In the rows, zero is written as 128.
Rotation paths and how fast each direction turns (deg/step):
Each turn is a multiple of 5 degrees from 10 to 175, or 0.
Each row of a path follows its step; steps can be skipped.
path 1
step 5: [114 131 125 124 118 119 131 117 127 133 122 128 132 128 132 132 124 128
 128 128 132 127 133 141 130 126 130 133 132 127 119 122 134 127 121 128
 122 124 132 133 131 131 135 127 122 120 128 124]
step 7: [133 122 121 122 131 132 126 133 127 129 140 128 126 133 123 128 125 143
 135 127 130 135 132 131 137 126 125 124 127 124 125 136 132 121 131 125
 128 134 132 121 134 121 121 123 125 136 121 127]
step 16: [122 118 128 121 126 127 120 129 126 131 131 125 121 125 125 130 125 126
 135 136 131 116 129 139 121 117 133 130 123 125 123 131 128 129 128 132
 136 131 122 133 136 131 127 119 129 134 126 131]
step 24: [128 133 117 131 123 131 129 129 128 126 126 123 130 127 124 133 122 120
 124 121 132 122 134 125 115 126 125 135 136 125 133 137 134 133 122 122
 121 133 129 124 134 128 118 133 123 124 128 132]
step 25: [124 131 124 130 138 125 124 135 123 134 133 128 133 131 131 130 134 119
 133 118 130 130 125 128 131 118 129 127 122 122 130 133 126 131 126 127
 132 130 132 129 118 131 127 121 123 137 128 144]
step 28: [117 124 118 132 134 132 126 125 123 122 134 122 125 137 125 131 129 138
 138 130 131 126 127 131 128 135 118 126 132 125 135 137 137 128 126 135
 126 131 128 130 128 126 123 130 126 125 120 120]
step 29: [132 130 130 132 137 135 128 137 115 134 129 131 126 127 126 130 122 129
 131 128 127 122 123 129 120 125 130 133 129 131 132 122 128 128 129 128
 123 144 127 113 124 121 125 129 127 124 124 135]
[128 129 129 126 129 129 128 129 132 129 127 127 128 127 128 129 126 130
 128 129 128 127 128 128 130 127 129 129 123 131 126 126 127 126 127 129
 126 130 127 126 130 127 126 130 129 127 126 129] : 115
[129 125 129 127 129 129 127 126 128 129 127 127 128 127 128 130 126 129
 129 130 128 129 130 130 125 129 130 129 130 129 126 130 129 126 128 128
 126 125 129 128 128 126 124 127 126 128 131 130] : 170
[127 129 128 127 129 128 128 124 128 128 127 127 130 127 126 129 128 130
 127 130 129 125 131 125 128 131 126 124 127 127 129 126 127 127 125 126
 128 128 129 128 127 130 128 127 126 125 128 128] : 80
[126 129 130 129 130 126 126 126 129 128 127 132 128 128 128 129 127 128
 126 128 130 129 130 129 130 130 126 132 128 127 129 129 126 128 129 129
 128 127 126 129 128 127 128 131 129 127 129 125] : 80
path 2
step 1: [125 115 129 121 120 125 133 127 120 122 131 122 114 128 123 130 128 132
 138 124 128 128 128 126 127 122 125 133 127 126 123 118 129 138 128 127
 134 121 125 132 123 125 123 134 122 131 122 125]
step 3: [128 119 131 124 129 121 125 131 125 126 133 127 126 129 125 127 125 124
 114 128 131 126 134 132 131 123 139 129 114 124 124 124 126 127 133 124
 135 119 132 129 115 131 123 127 123 124 126 126]
step 7: [134 119 127 130 125 124 128 136 125 129 127 128 128 117 136 117 133 119
 127 133 134 129 125 134 130 118 138 132 128 120 133 120 130 128 125 120
 128 123 128 123 122 122 134 129 133 131 128 132]
step 10: [131 123 127 128 124 123 132 139 130 132 126 126 124 125 126 130 130 127
 115 130 127 122 129 129 127 118 133 130 128 115 129 123 126 126 126 132
 135 122 127 126 115 125 116 128 137 119 130 127]
step 14: [133 120 125 132 126 125 117 131 125 126 129 124 123 126 131 122 130 134
 122 129 127 128 122 140 129 120 135 131 115 124 126 117 126 128 119 125
 120 123 130 127 117 126 131 127 126 129 125 129]
step 15: [126 113 131 121 129 127 130 144 119 127 129 128 127 117 132 133 128 122
 135 132 129 125 127 127 128 124 132 134 129 120 128 116 126 128 130 122
 134 130 132 125 128 127 126 130 127 133 127 120]
step 28: [132 126 124 132 122 127 126 127 130 127 133 124 130 124 137 129 133 128
 121 137 132 126 133 131 132 116 134 127 121 118 121 120 138 125 126 124
 133 123 132 134 122 137 125 122 132 125 120 123]
[129 126 125 129 129 128 128 128 129 132 128 127 129 129 125 126 129 126
 130 128 129 126 129 129 128 131 127 131 128 127 127 131 127 127 127 131
 128 129 129 126 128 127 128 128 132 127 127 130] : 130
[126 126 127 130 130 129 127 127 131 129 128 128 128 126 127 127 126 127
 127 128 129 127 127 129 128 127 128 126 127 126 129 127 131 131 128 126
 127 130 131 124 127 126 128 126 126 125 130 129] : 100
[132 129 125 130 129 127 130 127 127 126 124 127 128 128 130 128 132 127
 125 128 129 127 127 129 128 127 129 126 127 129 126 129 128 128 127 125
 129 129 128 128 126 129 129 128 127 126 125 130] : 155
[130 127 130 126 126 130 129 128 127 128 128 128 131 125 130 130 129 126
 125 127 128 126 130 128 130 126 125 129 127 127 127 130 130 128 128 129
 128 130 127 127 127 129 129 130 130 128 132 126] : 140
path 3
step 1: [122 140 124 131 136 132 129 120 127 129 129 132 135 132 132 128 130 129
 127 136 132 133 147 122 127 130 130 132 122 130 133 131 128 123 129 124
 122 127 128 131 130 127 127 127 120 142 130 127]
step 6: [128 131 119 122 121 125 134 131 124 136 137 125 141 125 130 131 125 131
 133 136 130 133 134 121 137 127 125 130 130 138 118 118 123 130 130 129
 127 131 121 124 128 127 136 130 132 127 134 135]
step 10: [114 130 122 125 127 132 127 127 131 125 122 126 126 123 123 118 118 119
 124 130 126 136 121 118 125 124 125 129 129 137 118 123 123 129 134 123
 130 131 127 132 129 130 126 128 122 125 120 120]
step 17: [127 136 132 127 132 134 134 129 124 135 135 130 138 129 127 129 127 121
 130 133 128 136 136 122 119 134 134 132 131 118 121 118 121 125 136 125
 132 129 124 126 136 130 126 126 121 124 126 136]
step 23: [120 127 137 128 125 130 137 136 128 120 122 138 136 135 126 133 130 125
 123 124 122 124 140 128 128 125 121 130 125 127 126 126 129 131 128 129
 118 131 123 132 127 135 129 128 126 138 119 136]
step 24: [125 128 129 127 133 130 128 117 132 132 132 131 128 132 139 127 124 133
 131 141 124 130 125 129 130 125 130 124 123 114 123 129 133 125 138 124
 128 124 134 125 127 123 139 129 128 137 131 138]
step 32: [128 131 131 123 134 140 121 135 128 137 124 126 130 124 131 125 126 125
 129 143 122 122 130 126 125 126 120 129 134 140 127 127 125 129 131 115
 121 128 124 126 127 121 127 119 128 127 133 131]
[126 130 126 128 128 128 127 124 127 127 126 125 125 128 127 128 128 131
 128 129 123 130 127 127 129 127 130 127 126 130 130 127 128 127 128 126
 127 128 130 128 127 127 128 131 127 129 128 127] : 125
[126 130 128 128 125 130 128 128 129 129 125 130 126 126 128 127 129 128
 129 127 130 128 126 128 131 129 126 125 126 128 128 127 128 130 126 128
 128 129 129 128 130 132 132 128 130 131 129 128] : 140
path 4
step 8: [137 131 125 118 135 122 134 118 132 126 125 123 126 130 135 139 134 128
 130 130 130 122 124 126 133 135 116 120 129 129 130 129 124 116 133 124
 128 134 133 131 134 127 128 125 128 132 125 123]
step 10: [126 137 125 134 128 122 124 141 125 127 135 131 123 127 122 131 135 134
 128 124 132 121 119 132 135 122 122 127 123 122 130 128 133 135 125 127
 130 125 125 130 120 130 122 134 140 128 133 125]
step 13: [130 131 135 126 130 121 129 127 135 128 128 115 118 125 125 133 134 134
 134 127 126 132 127 125 130 127 127 139 130 136 119 130 130 132 141 135
 134 123 126 129 132 122 134 131 131 126 120 124]
step 14: [132 136 130 129 130 129 128 114 125 130 131 116 130 123 132 131 128 133
 125 129 130 130 132 131 130 121 121 137 131 124 128 128 130 129 127 116
 135 127 136 120 132 122 130 136 127 131 122 137]
step 21: [130 131 123 135 124 123 128 135 128 127 132 131 130 128 119 129 118 143
 132 119 140 125 129 129 136 128 130 130 132 122 132 124 132 128 132 127
 122 129 128 121 125 127 129 123 136 123 119 134]
step 24: [136 131 135 122 139 124 126 124 128 124 119 120 116 125 128 134 128 129
 132 128 130 126 122 129 132 125 120 134 131 128 138 128 129 128 141 125
 125 124 136 124 132 126 125 125 130 134 133 130]
step 34: [133 131 128 119 135 131 134 127 131 123 118 127 117 124 127 131 131 125
 135 136 126 135 112 124 130 135 125 126 122 128 128 129 125 123 131 136
 127 126 119 127 130 126 130 127 139 124 125 128]
[128 127 128 130 125 127 129 128 130 130 127 127 130 127 128 127 127 130
 126 129 130 130 129 127 128 128 129 129 130 126 126 126 130 125 129 132
 132 126 130 128 129 125 128 128 129 127 128 129] : 45
[128 129 127 126 127 126 130 128 132 128 129 129 128 131 131 127 127 126
 127 130 129 128 129 124 127 132 126 128 128 128 128 129 127 127 126 127
 127 129 125 129 130 128 128 129 127 130 129 128] : 100
[129 126 131 128 127 126 128 127 127 128 127 125 128 130 131 128 126 129
 127 128 128 126 125 127 130 128 128 128 131 128 125 127 127 129 126 125
 128 128 129 126 126 129 127 128 128 126 127 125] : 65
[128 129 128 127 128 130 131 129 126 132 129 127 123 131 127 129 127 129
 129 130 130 131 128 128 129 129 129 128 128 126 128 126 126 127 130 126
 127 127 130 129 129 130 127 127 126 127 127 129] : 140
[128 127 130 127 128 128 129 129 130 128 128 126 127 127 128 129 130 124
 130 127 129 126 129 130 128 132 129 127 130 128 126 129 125 128 127 130
 128 127 130 129 126 128 132 125 127 129 125 129] : 70
[127 127 129 128 128 127 132 129 127 129 126 129 131 126 126 130 125 127
 127 128 128 128 129 129 126 130 128 127 128 130 128 128 127 131 128 125
 130 128 128 126 130 127 128 130 130 125 127 131] : 155
path 5
step 1: [126 129 123 124 134 134 129 126 117 130 133 131 125 118 121 124 126 132
 131 128 129 136 119 129 134 125 136 129 120 127 121 120 127 121 126 118
 135 124 129 132 137 134 125 131 138 139 134 124]
step 13: [121 130 126 128 139 130 132 125 116 136 131 134 126 116 122 128 136 130
 124 132 129 134 121 140 132 129 129 131 129 127 135 117 132 124 134 129
 127 140 128 132 132 132 124 129 132 138 127 124]
step 14: [132 130 123 117 132 127 122 129 121 122 125 133 123 117 138 138 121 133
 131 133 129 127 120 130 143 129 137 137 125 126 122 130 124 135 126 125
 134 131 129 128 118 129 129 128 135 127 131 126]
step 18: [127 130 138 128 123 134 126 122 119 123 132 131 127 116 139 123 120 125
 126 129 134 132 122 126 127 131 134 127 134 131 126 127 121 127 127 124
 122 131 133 122 128 127 120 141 140 139 133 126]
step 23: [130 125 129 125 126 136 126 126 118 138 127 138 130 119 124 128 136 136
 141 125 136 129 130 129 124 132 132 125 126 124 120 121 125 134 133 117
 128 121 134 135 127 129 120 125 135 129 123 120]
step 29: [119 126 124 128 127 129 120 121 128 131 139 126 124 119 138 134 129 131
 124 132 134 130 123 136 141 130 131 126 125 121 115 124 128 126 125 124
 128 123 126 138 123 133 130 116 132 134 129 119]
step 31: [138 116 132 129 133 122 133 128 121 130 124 128 119 121 129 134 123 129
 132 125 135 128 113 125 135 133 125 131 131 124 130 130 134 132 138 119
 131 132 125 125 125 133 116 132 135 137 128 131]
[123 130 127 127 130 125 129 129 126 127 129 128 127 128 129 127 129 126
 127 128 127 128 126 129 128 130 130 130 128 127 127 127 129 128 129 129
 127 127 129 127 128 131 128 133 125 129 129 129] : 85
[126 129 129 128 126 129 127 126 128 125 128 128 130 128 131 131 127 128
 126 129 126 130 129 128 130 128 130 126 126 129 129 130 129 130 129 129
 129 128 129 125 125 127 129 128 128 131 126 128] : 100
[128 123 127 129 129 127 126 128 127 127 130 129 129 125 131 131 126 127
 129 126 130 129 130 126 128 130 127 129 126 125 129 127 127 128 129 129
 127 126 128 129 130 129 129 129 128 126 126 129] : 170
[128 126 128 127 127 126 131 126 128 130 129 129 127 129 127 131 129 129
 127 128 127 127 127 130 128 129 127 127 125 130 128 125 128 125 130 130
 129 126 127 128 128 129 129 127 128 129 128 124] : 115
[127 128 123 130 128 127 128 126 129 127 128 129 130 129 128 127 127 128
 125 127 126 128 126 130 126 129 128 128 128 127 130 127 130 130 126 125
 129 128 127 130 132 128 128 126 128 128 129 127] : 90
[129 126 126 128 129 129 129 126 131 127 130 128 128 127 129 126 128 126
 127 128 127 127 127 128 131 127 125 129 130 129 124 128 129 131 130 129
 131 128 127 127 127 129 131 128 127 124 128 128] : 145
path 6
step 13: [132 128 134 124 128 129 115 129 129 119 128 132 120 126 118 127 128 133
 131 125 120 120 125 127 122 129 128 139 116 129 122 132 127 122 127 128
 127 129 121 120 128 125 127 131 137 122 132 129]
step 14: [130 122 132 134 126 118 134 129 124 121 125 125 131 121 123 128 125 128
 127 128 126 136 128 126 136 140 126 133 125 138 130 132 127 118 133 120
 124 118 126 118 124 128 129 128 127 126 129 126]
step 15: [136 131 133 123 136 126 122 133 127 139 127 127 127 125 126 125 131 123
 132 122 131 144 125 133 127 132 125 128 122 132 128 132 131 125 128 121
 126 133 122 125 131 124 137 129 132 128 129 141]
step 24: [125 128 132 125 129 119 121 125 123 124 136 121 133 122 122 131 126 126
 127 126 128 129 132 131 126 127 126 139 116 135 129 121 126 128 131 127
 128 132 128 134 125 123 123 141 131 122 123 138]
step 25: [137 125 135 131 135 132 118 131 129 122 123 126 128 115 129 127 123 132
 119 136 125 124 132 136 127 139 133 133 125 131 127 127 129 121 133 127
 130 129 127 123 136 120 130 128 125 133 126 128]
step 31: [131 130 131 124 129 120 118 130 133 130 128 126 127 121 125 128 129 118
 135 130 127 125 125 133 122 128 117 141 130 125 123 135 123 122 127 130
 128 134 126 126 131 135 138 128 119 127 121 130]
step 35: [136 120 137 119 126 122 124 134 130 135 129 135 131 129 127 134 132 133
 130 126 128 129 133 132 128 134 130 139 123 130 128 123 132 120 121 126
 132 129 123 134 124 136 134 137 125 125 126 131]
[130 128 128 128 125 128 127 126 131 131 129 130 130 129 128 127 127 129
 127 130 130 129 129 128 129 128 129 129 127 128 131 129 128 126 124 126
 124 126 131 129 126 128 126 128 129 128 128 130] : 160
[130 128 127 127 129 128 123 128 127 126 130 128 130 127 127 131 128 126
 128 129 132 125 128 128 131 128 128 128 129 129 126 128 129 131 128 129
 126 130 129 128 128 128 126 127 126 129 126 129] : 55
[128 129 126 132 130 127 128 128 128 130 128 129 126 126 129 127 127 126
 127 129 131 129 129 127 125 130 128 130 131 127 128 128 131 127 129 128
 127 131 129 126 130 129 128 128 129 130 131 128] : 135
path 7
step 12: [121 127 129 129 127 124 134 138 131 120 133 129 126 138 137 118 126 124
 131 134 125 132 135 127 135 128 128 121 133 131 137 132 133 128 121 132
 124 124 129 125 120 141 126 131 133 135 125 132]
step 14: [129 128 134 122 125 131 134 127 129 126 127 132 128 124 136 133 134 132
 119 125 124 135 118 134 126 121 135 130 120 127 128 136 133 139 137 128
 133 136 134 122 131 126 125 139 122 127 136 129]
step 17: [126 118 139 116 123 127 124 127 123 124 132 125 133 131 131 129 121 123
 139 128 126 138 135 122 127 127 128 127 131 128 133 127 134 140 119 124
 128 129 129 120 129 137 122 131 124 128 128 135]
step 20: [131 130 135 127 121 127 127 127 127 121 117 131 121 131 128 129 135 125
 133 129 114 129 130 126 118 132 136 127 123 130 125 127 125 133 122 138
 134 136 118 132 135 127 127 118 135 133 131 132]
step 21: [127 129 124 123 121 118 125 130 126 126 126 124 129 121 120 131 133 127
 128 126 124 137 127 128 141 131 124 123 129 131 126 121 129 139 135 144
 126 127 137 133 128 135 131 128 129 121 128 129]
step 28: [128 136 122 134 130 120 127 128 123 128 122 128 122 127 130 136 134 119
 132 131 123 129 131 124 118 125 125 120 135 135 138 122 136 125 129 124
 126 118 140 128 131 122 127 124 119 131 129 123]
step 35: [130 120 137 129 121 124 130 130 129 129 123 124 128 128 135 118 122 124
 124 131 131 123 133 127 133 122 126 126 125 137 132 127 136 128 118 125
 123 117 125 114 131 131 123 120 126 125 126 136]
[127 128 130 130 129 130 128 130 129 128 127 128 128 125 126 130 130 131
 128 129 127 128 128 126 126 127 129 128 131 129 130 127 128 127 128 128
 132 127 128 127 128 126 128 129 131 130 131 127] : 80
[128 129 127 130 130 127 129 129 126 129 126 129 129 128 129 126 129 127
 125 130 127 127 127 125 131 127 124 124 130 126 128 129 129 126 127 128
 127 128 130 128 130 128 127 129 129 127 128 129] : 110
[127 128 130 127 127 127 128 125 127 127 127 130 130 127 129 130 131 126
 129 129 130 129 128 128 129 126 128 126 127 127 124 126 126 127 130 131
 131 128 128 131 128 127 128 128 130 127 127 128] : 65
path 8
step 3: [122 122 128 127 127 125 125 131 130 121 121 129 138 129 123 125 122 126
 133 119 123 129 126 119 117 128 127 128 132 126 121 135 129 130 140 134
 127 125 129 123 128 123 143 131 129 136 130 126]
step 4: [122 134 118 122 133 127 132 125 125 128 128 122 132 131 126 132 120 128
 132 124 124 121 125 121 116 126 131 126 129 131 127 140 120 144 129 130
 124 132 131 132 123 130 131 131 128 134 129 126]
step 19: [125 122 125 135 126 136 131 133 129 125 121 127 131 126 126 120 123 119
 137 125 131 128 139 125 128 133 125 133 130 120 129 131 127 124 127 116
 122 134 123 130 132 134 136 125 139 132 126 126]
step 22: [132 119 121 129 135 137 131 132 135 125 119 126 128 127 127 122 121 125
 125 121 134 131 121 127 129 128 124 127 130 127 115 138 120 134 131 131
 124 130 129 125 119 122 133 123 127 128 121 133]
step 25: [122 122 122 131 127 132 133 136 133 134 130 133 124 143 123 128 121 135
 119 125 133 124 133 128 132 122 125 123 134 126 131 132 135 126 133 121
 123 129 120 125 130 124 133 120 127 124 124 129]
step 26: [126 124 134 132 128 119 131 129 129 127 130 134 129 133 121 132 128 139
 135 130 123 130 142 125 129 117 130 128 135 130 136 130 133 126 134 122
 123 130 120 128 124 128 137 128 133 136 128 130]
step 30: [136 131 130 131 131 137 132 118 121 129 121 117 129 131 133 120 127 124
 138 118 132 124 126 131 124 128 129 124 132 128 125 131 122 139 118 132
 128 135 129 123 131 131 131 130 130 136 127 128]
[128 129 128 128 129 126 127 130 130 127 128 126 132 127 128 130 128 125
 129 128 127 127 128 125 128 131 130 128 128 130 130 127 129 128 127 129
 125 132 127 130 127 126 129 127 127 128 127 126] : 45
[130 127 131 127 127 130 126 128 130 128 126 128 128 126 131 129 129 130
 127 129 128 125 127 127 126 127 129 128 129 130 124 126 127 131 129 129
 126 126 129 128 130 127 129 127 129 127 127 125] : 55
[126 127 129 128 130 128 126 125 124 127 130 128 131 128 130 127 129 130
 129 130 126 128 129 130 126 127 129 128 129 128 127 130 127 127 126 130
 129 131 128 128 129 126 128 130 130 129 128 128] : 110
path 9
step 3: [130 144 130 129 131 130 121 125 130 125 125 123 132 127 134 128 127 131
 131 125 134 125 127 124 123 137 128 131 130 127 128 129 118 130 129 124
 141 122 123 127 129 124 125 126 125 123 126 120]
step 6: [136 126 136 132 122 129 130 131 126 129 130 132 126 119 134 136 126 126
 130 131 126 130 123 125 137 130 121 134 135 124 131 120 131 126 136 117
 127 124 127 129 131 134 123 126 125 123 124 122]
step 7: [125 129 125 128 130 132 127 126 124 127 136 129 123 127 126 130 131 134
 130 138 127 135 128 130 126 138 125 124 130 123 130 127 119 122 121 133
 138 119 125 138 124 129 124 135 121 127 133 133]
step 9: [127 125 135 128 126 129 130 125 128 131 138 132 129 130 127 125 123 127
 131 122 126 124 124 127 127 126 125 125 127 128 121 130 139 131 133 130
 126 134 139 121 120 132 136 131 119 128 116 122]
step 10: [135 118 123 130 122 130 123 123 125 128 133 126 125 125 126 126 135 124
 125 133 128 117 129 117 135 130 127 123 135 134 130 130 126 127 131 129
 134 119 127 122 130 127 123 122 124 135 126 126]
step 12: [131 133 128 136 133 124 129 135 133 122 127 135 136 128 130 130 124 133
 135 126 122 125 124 133 127 131 131 127 124 132 116 121 131 123 126 136
 128 133 126 125 124 116 131 130 129 127 130 137]
step 24: [128 129 128 135 129 127 129 128 127 128 121 132 132 126 135 137 119 124
 124 128 124 134 121 124 129 126 129 124 123 128 134 122 122 126 136 115
 131 127 118 132 134 134 135 126 125 128 129 131]
[129 128 126 130 128 128 125 129 127 128 130 128 128 130 129 126 127 129
 127 126 128 124 131 126 128 127 127 126 130 128 127 131 126 129 130 128
 127 128 129 125 127 125 130 130 129 127 128 128] : 40
[126 127 128 128 129 129 128 126 125 128 130 128 128 127 131 130 124 126
 129 129 131 130 129 130 128 127 126 129 128 128 130 130 130 130 128 130
 127 127 129 127 125 130 130 128 128 127 130 129] : 160
